In the data rows, zero lies at 4.5, halfway between 4 and 5.
Here are some points, one per row:
[3 2 5 4 3 4 0 1 3 3 5 4 3 5 4 4 2 5 6 3 5 4 1 5 5 6 7 6 2 5 2 3]
[4 1 3 4 1 6 1 5 4 5 3 6 3 3 1 4 4 4 3 5 4 5 7 5 2 5 4 7 3 6 5 2]
[6 4 2 6 6 7 1 3 5 7 5 6 5 5 5 3 2 7 5 6 4 4 8 5 2 8 7 4 3 4 5 7]
[2 6 3 4 5 3 0 6 6 4 2 5 4 6 3 5 3 5 4 6 5 4 3 2 2 5 6 3 3 5 3 5]
[6 6 1 4 7 6 1 4 3 4 5 2 3 3 6 5 3 3 5 6 4 5 5 6 3 0 3 6 3 5 3 3]
[7 5 3 5 5 3 0 8 4 5 6 3 3 0 4 7 6 5 6 6 5 6 5 2 6 4 2 2 3 5 4 3]
[5 4 1 5 4 4 0 5 5 3 2 3 5 6 2 5 4 9 7 3 4 5 3 4 6 3 6 8 7 4 5 5]
[5 2 1 5 3 6 0 3 6 1 3 5 5 3 6 7 5 7 3 5 5 3 3 5 6 5 3 4 6 4 6 5]
[5 4 7 4 5 3 3 9 5 3 4 3 6 4 4 7 6 3 3 8 7 3 4 4 7 4 6 9 3 4 4 4]
[2 5 6 5 4 6 1 5 3 4 5 1 5 7 4 4 4 5 4 6 2 7 6 2 8 2 4 7 7 2 5 5]
[4 5 4 4 9 5 1 5 8 6 0 3 7 3 4 5 6 4 4 5 5 4 4 2 5 3 3 4 4 2 4 3]
[7 6 9 4 4 6 2 4 5 5 5 6 4 5 7 8 5 1 3 5 3 3 2 5 3 5 5 5 6 6 2 9]
[6 2 5 5 4 3 5 6 6 7 6 5 8 2 4 5 1 4 0 5 5 5 6 3 6 6 3 6 6 5 3 6]
[5 4 5 5 7 7 6 5 5 7 6 6 4 4 7 2 4 6 5 4 6 4 3 4 6 4 5 8 6 6 6 6]
[4 5 3 5 6 3 0 0 4 3 5 5 7 4 4 2 5 4 5 4 5 2 5 4 5 8 5 4 7 4 5 7]
[6 3 8 2 6 4 0 4 5 2 4 7 4 6 6 1 7 5 5 7 5 8 9 7 3 7 4 3 5 4 3 8]
[7 4 9 4 3 4 0 3 6 2 5 3 5 4 3 4 3 5 6 1 4 7 4 6 7 3 5 5 5 4 4 4]
[3 2 3 5 5 5 0 6 1 3 6 5 4 3 1 6 4 4 2 4 2 3 2 3 5 5 6 4 5 2 4 9]
[3 3 3 6 2 2 0 4 2 4 4 5 5 3 8 6 6 5 7 3 4 4 3 3 6 4 5 2 6 1 4 5]
[2 4 3 3 4 4 7 6 4 3 3 3 6 5 3 5 7 3 4 4 8 5 3 4 4 7 5 4 6 5 7 4]
[6 8 5 4 6 6 2 1 4 8 4 6 6 5 2 7 3 2 7 4 5 2 4 6 4 5 1 7 4 3 4 5]
[3 6 5 4 2 4 2 6 6 5 6 1 4 3 3 1 5 5 5 5 3 5 4 6 2 3 5 6 4 5 5 4]
[4 1 5 4 4 7 0 5 6 5 4 5 6 5 6 3 4 0 5 2 4 1 6 6 8 2 6 3 5 5 5 7]
[4 4 6 5 3 4 6 6 6 3 4 1 5 6 6 8 2 5 6 4 6 3 6 5 3 6 6 3 4 5 6 4]
[2 3 3 8 7 4 0 3 4 4 5 7 6 3 3 5 6 4 5 4 4 5 6 7 6 5 4 7 5 6 4 7]
[4 4 6 4 1 7 1 6 8 6 2 5 2 8 6 5 9 5 5 5 3 4 4 3 4 4 6 4 4 5 4 5]
[7 5 3 6 5 3 1 2 5 5 5 6 0 6 3 5 3 1 5 6 4 4 4 4 6 6 1 5 4 4 4 7]
[6 5 6 6 5 3 3 4 7 5 5 5 8 2 6 3 5 3 5 6 4 4 4 4 5 5 0 6 4 5 7 5]
[4 3 6 3 4 7 0 4 3 3 6 5 5 6 6 5 5 7 9 5 4 4 4 3 3 7 4 4 4 7 6 2]
[5 6 5 8 5 5 1 7 4 4 2 3 4 4 4 3 4 5 8 4 5 7 3 6 2 6 7 2 2 5 4 7]
[4 6 3 5 4 5 3 5 4 6 6 5 6 7 5 2 7 4 2 2 2 2 4 6 5 3 1 4 5 5 3 7]
[5 7 5 5 2 9 4 4 5 3 3 6 5 6 6 6 6 2 3 7 6 3 6 5 3 4 6 3 6 4 4 0]
[5 2 4 6 6 5 0 9 5 3 8 5 5 7 4 5 3 4 6 6 4 6 3 3 2 2 2 2 4 4 5 2]
[7 2 5 5 6 0 1 4 5 6 6 4 4 5 9 4 6 5 3 4 5 4 6 9 4 6 6 4 6 3 7 2]
[2 4 8 4 7 3 5 4 4 4 5 3 4 2 2 3 3 6 6 4 2 5 6 4 4 1 2 2 4 3 3 5]
[7 3 2 3 3 1 3 3 3 4 5 1 3 5 7 2 6 4 4 4 6 7 4 1 3 4 6 5 5 3 4 3]
[4 8 3 3 5 8 2 8 7 3 5 5 4 4 5 5 6 5 3 5 5 8 5 8 3 5 7 7 4 2 5 5]
[4 7 7 5 6 4 4 2 6 5 3 6 4 7 6 3 2 6 6 5 3 8 7 4 3 7 5 5 6 4 7 4]
[3 7 6 3 2 6 2 0 5 5 5 1 3 3 4 5 6 5 4 6 3 8 6 1 2 4 6 5 2 4 8 6]
[6 5 6 5 6 3 0 8 4 4 2 3 5 4 1 3 4 5 4 3 5 5 6 3 2 3 2 4 4 3 4 3]
[2 6 7 5 1 4 0 5 3 7 6 5 7 5 4 7 2 4 3 7 6 4 4 6 3 4 2 4 5 3 4 4]
[5 3 3 4 5 6 1 4 2 6 2 2 5 7 6 8 5 4 6 4 4 5 4 3 4 5 6 6 2 4 4 4]
[6 5 4 7 4 4 3 5 2 4 2 6 6 5 6 3 2 7 4 4 3 3 5 1 5 4 3 5 2 4 2 0]
[2 4 5 3 5 7 4 2 3 4 4 7 4 6 3 4 8 5 3 6 9 3 1 5 6 2 6 5 5 2 5 4]
[3 4 0 2 3 5 2 3 5 3 6 5 4 5 5 6 5 5 5 6 2 3 2 6 4 8 6 3 5 6 1 3]
[6 7 2 4 7 3 3 4 3 6 4 7 5 3 7 3 6 3 5 5 4 5 5 4 3 5 5 4 7 7 4 3]
[6 4 4 4 5 2 1 3 4 6 4 6 4 5 6 3 4 6 7 6 7 2 4 7 6 3 4 5 4 5 6 8]
[3 2 6 8 4 5 3 5 3 3 3 3 5 5 4 4 7 7 2 3 4 3 5 6 5 4 0 6 1 2 2 4]
[3 6 4 4 3 2 2 5 6 6 5 5 6 7 3 4 3 6 4 5 3 6 9 6 8 3 3 5 7 4 2 7]
[2 6 4 5 6 3 1 6 5 4 4 6 4 3 5 7 3 5 3 5 2 4 2 5 4 4 5 6 2 5 5 2]
[5 5 2 3 3 6 1 5 4 5 6 1 2 3 6 3 2 6 3 3 7 4 3 3 3 4 3 3 5 5 4 6]
[5 3 6 5 5 4 0 2 8 6 6 7 5 2 4 4 3 3 7 0 3 5 7 6 6 4 5 6 8 7 6 4]
[3 7 4 3 4 5 2 6 1 3 2 5 1 2 6 5 2 3 4 6 5 5 5 4 6 5 5 2 5 7 7 3]
[7 5 4 3 2 2 5 6 5 3 4 6 4 3 2 4 5 4 5 4 5 3 5 2 2 2 7 6 4 3 7 4]
[4 5 6 1 5 4 0 8 3 4 4 5 0 5 7 4 6 6 3 2 4 7 5 4 4 6 6 4 3 3 4 5]
[5 8 6 3 3 7 6 4 4 5 4 3 4 4 1 3 5 5 6 6 4 4 3 9 8 8 6 1 4 3 5 3]
[4 5 6 5 5 5 0 5 3 6 3 4 2 2 4 4 5 4 3 7 5 5 3 4 5 3 4 5 7 6 1 0]
[5 3 3 5 6 3 0 5 5 7 4 6 6 9 3 4 4 3 1 5 3 4 2 6 5 7 4 3 3 7 7 5]
[3 5 3 4 4 4 0 5 7 4 8 6 5 5 5 4 4 2 6 0 5 6 5 1 8 4 5 3 4 4 3 3]
[5 6 6 5 9 2 1 4 5 4 7 4 3 7 4 5 7 7 3 4 6 3 8 2 4 7 7 4 6 7 5 4]
[8 2 5 6 4 4 3 0 6 4 7 5 7 2 2 7 3 6 3 1 5 6 4 5 5 0 4 0 3 8 7 5]
These points spread out most along one direction. Where along it does each point below lie, from 0 to 99? The average is 50, and the first point in the table lies past the average. One standard deviation of the points above along it is 16.
[5 7 5 5 2 9 4 4 5 3 3 6 5 6 6 6 6 2 3 7 6 3 6 5 3 4 6 3 6 4 4 0] 70
[5 6 5 8 5 5 1 7 4 4 2 3 4 4 4 3 4 5 8 4 5 7 3 6 2 6 7 2 2 5 4 7] 62
[4 7 7 5 6 4 4 2 6 5 3 6 4 7 6 3 2 6 6 5 3 8 7 4 3 7 5 5 6 4 7 4] 43
[4 5 6 5 5 5 0 5 3 6 3 4 2 2 4 4 5 4 3 7 5 5 3 4 5 3 4 5 7 6 1 0] 67
[6 8 5 4 6 6 2 1 4 8 4 6 6 5 2 7 3 2 7 4 5 2 4 6 4 5 1 7 4 3 4 5] 30
[7 5 4 3 2 2 5 6 5 3 4 6 4 3 2 4 5 4 5 4 5 3 5 2 2 2 7 6 4 3 7 4] 63
[5 2 4 6 6 5 0 9 5 3 8 5 5 7 4 5 3 4 6 6 4 6 3 3 2 2 2 2 4 4 5 2] 61
[6 4 4 4 5 2 1 3 4 6 4 6 4 5 6 3 4 6 7 6 7 2 4 7 6 3 4 5 4 5 6 8] 28
[5 2 1 5 3 6 0 3 6 1 3 5 5 3 6 7 5 7 3 5 5 3 3 5 6 5 3 4 6 4 6 5] 47
[2 4 3 3 4 4 7 6 4 3 3 3 6 5 3 5 7 3 4 4 8 5 3 4 4 7 5 4 6 5 7 4] 66
